B = [185, 144, 161, 128, 132, 134, 115, 98, 211, 124, 119, 132, 147, 86, 108]
The entry just left of 108 -> 86
What is the entry just right of 211?
A: 124
What is the entry just right of 86?
A: 108
What is the entry just left of 134?
A: 132

X =
[[117,197,166,187,185,65,191,196,132,121,167,138,155],
[112,156,94,167,173,98,63,147,105,192,100,128,159],
[137,85,73,133,134,113,130,123,155,104,94,163,178]]
Which number is the entry just right of 197?
A: 166
The 3rd largest entry is 192
Which number is the entry directly above 63?
A: 191
Which number is the entry directly below the centre entry?
A: 130
Which number is the entry just right of the smallest entry?
A: 147
The first entry on the main diagonal: 117
The second entry on the diagonal from the top-right corner: 128
Which number is the last entry, reading row by row?
A: 178
The entry directly below 117: 112
The entry just left of 191: 65
The last entry of the smallest entry's row: 159
Which number is the smallest entry in the last column?
A: 155
Which number is the third entry on the diagonal from the top-right corner?
A: 94

((131, 189, 208, 85), (99, 203, 187, 70), (179, 71, 96, 168), (129, 122, 120, 117), (132, 76, 130, 162), (125, 115, 120, 138), (122, 175, 159, 102), (120, 125, 122, 109), (132, 134, 124, 117), (189, 55, 92, 181))
What is the entry just right of the smallest entry? 92
What is the entry just left of 208? 189
The entry just left of 102: 159
What is the third smallest entry? 71
The second smallest entry -> 70
What is the entry just left of 124? 134
The largest entry: 208

grid =
array([[124, 121, 149, 170, 119,  82, 186, 132],
       [160, 141, 123, 191, 144, 185,  50,  97],
       [115, 110, 146, 166, 103,  72, 194,  82],
       [125, 132, 148, 194, 146, 155, 122, 119],
       [132, 139, 107, 100, 163,  96,  76, 117],
       [145, 133, 109,  89, 160, 174,  76, 157],
       [139, 144, 113, 126, 179, 108,  67,  76],
       [142, 134, 128, 192, 178, 129,  54, 171]])
The entry just right of 67? 76
The 2nd-last entry, reading row by row -> 54
The entry in the top-right corner is 132
The smallest entry in the first row? 82
The top-left entry? 124
The entry directly below 185 is 72
The smallest entry in the first column: 115
The bottom-right entry? 171
The third smallest entry is 67
The entry just right of the smallest entry? 97
The entry just left of 155 -> 146
The fourth entry from the end, reading row by row? 178
The minimum -> 50
The entry just left of 148 is 132
The entry just left of 100 -> 107
The 4th entry in reading order is 170
The entry just left of the smallest entry? 185
The entry just right of 155? 122
The entry directly below 125: 132
The entry directly above 142: 139
The 2nd entry on the main diagonal? 141
The entry directly above 115 is 160
The fifth entry, reading row by row -> 119
The entry directly above 103: 144
The largest entry in the first row: 186
The entry directly above 100 is 194
The bottom-left entry is 142
The entry directly above 148 -> 146
The fifth entry from the end, reading row by row? 192
The entry directly below the smallest entry? 194

x =
[[128 176 103 102  77  87 156 133 148 111 145 160  94 107]
 [107  99 147 133 178 134 156 143 131 156 124 106 111 135]
 [125 109 147  85 178 139 136 143 128 110  97 147 149 159]
 [124 121 135 133 154 130 119 126 148 115 127  90 123 109]
 [ 99  96 138 105 132 122 133 124 122 156 134 123 103 119]
 [129 176 127  58 133 139 147 123 123 106 124 163 124 159]
 [129 131 141 101 120 131 128 138 127 123 100 163 149 144]]
Indices start at 0.
The top-right entry -> 107
The entry in row 1 and column 0?
A: 107
The entry in the top-left corner -> 128
The entry at row 2, column 2 is 147
The entry at row 0, column 2: 103
The entry just left of 96 is 99
The bottom entry of the column that holds the smallest entry?
A: 101
The entry in row 2 and column 0 -> 125
The bottom-left entry?
A: 129
The entry directly above the smallest entry?
A: 105
The entry at row 0, column 1?
A: 176
The entry directly below 90 is 123
The top entry of the column that holds the smallest entry -> 102
The entry at row 1, column 2?
A: 147
The entry at row 1, column 1 is 99
The entry just left of 141 is 131
The entry in the bottom-right corner?
A: 144
The entry just left of 115 is 148
The entry just right of the smallest entry?
A: 133

Questions about the grid below. Rows and columns are numbered from 0.
1) Find the entry directly above the smallest entry.
2) Find the entry just right of the largest entry.
3) Find the entry in the bottom-right corner.
4) Find the entry in row 2 and column 2.
5) Find the entry directly above 128.
6) Find the entry just right of 132.
7) Find the entry directly below the smallest entry.
8) Find the bottom entry of the column that holds the largest entry.
[[84,144,167,210,118],
[132,121,99,163,136],
[140,123,145,162,155],
[161,120,138,177,49],
[131,101,121,118,196],
[151,128,145,93,158]]
1) 155
2) 118
3) 158
4) 145
5) 101
6) 121
7) 196
8) 93

[[ 84 142 202 192 146 111 122 120 166 180 152 189]
 [156 116  75  96 121 152 167 109  89 135 107  79]
 [169 105  66 140 122 117 177 114 146 105 137 155]
 [ 96 154 205 128 178 127  81 124 122 144 146 124]
 [ 85 149 211 170 161 117 102 122 150 169 151 165]
 [104 121 154 220 115 102 170 115 191 180 151 224]
 [146 125  94  79 131 162 149 109  70 144 101  52]
 [ 92 154 208 134 174 128  85 123 123 153 145 127]
 [144 140 140  80 180 134  92 124  98  90 139  86]
 [ 93 132 183 214 134 100 143 119 188 175 158 219]
 [166 104  62 138 113 125 186 111 137 118 129 144]
 [ 87 153 208 142 165 130  94 121 124 168 140 129]
 [104 119 141 211 102 116 183 110 172 198 135 200]
 [ 95 154 204 124 176 132  83 123 115 150 141 115]
 [158 123  86  78 140 151 143 113  82 115 113  66]
 [164 124 107 107 167 115 119 124 133  69 152 134]]
Rows and columns are numbered from 0.
What is the entry at row 1, column 2? 75
The bottom entry of the column that holds the largest entry is 134
The maximum -> 224
The top entry of the column that holds the largest entry: 189
The entry in row 2 and column 0 is 169
What is the entry just right of 191? 180
What is the entry directly below the smallest entry? 127
What is the entry in row 0 and column 0? 84
The bottom-left entry is 164
The entry in row 0 and column 1 is 142
What is the entry directly below 168? 198
What is the entry directly below 189? 79
The entry at row 2, column 2 is 66
What is the entry directly below the largest entry? 52
The entry in row 1 and column 0 -> 156
The entry in row 0 and column 2 is 202
What is the entry just left of the smallest entry? 101
What is the entry directly above 78? 124
The entry just right of 188: 175
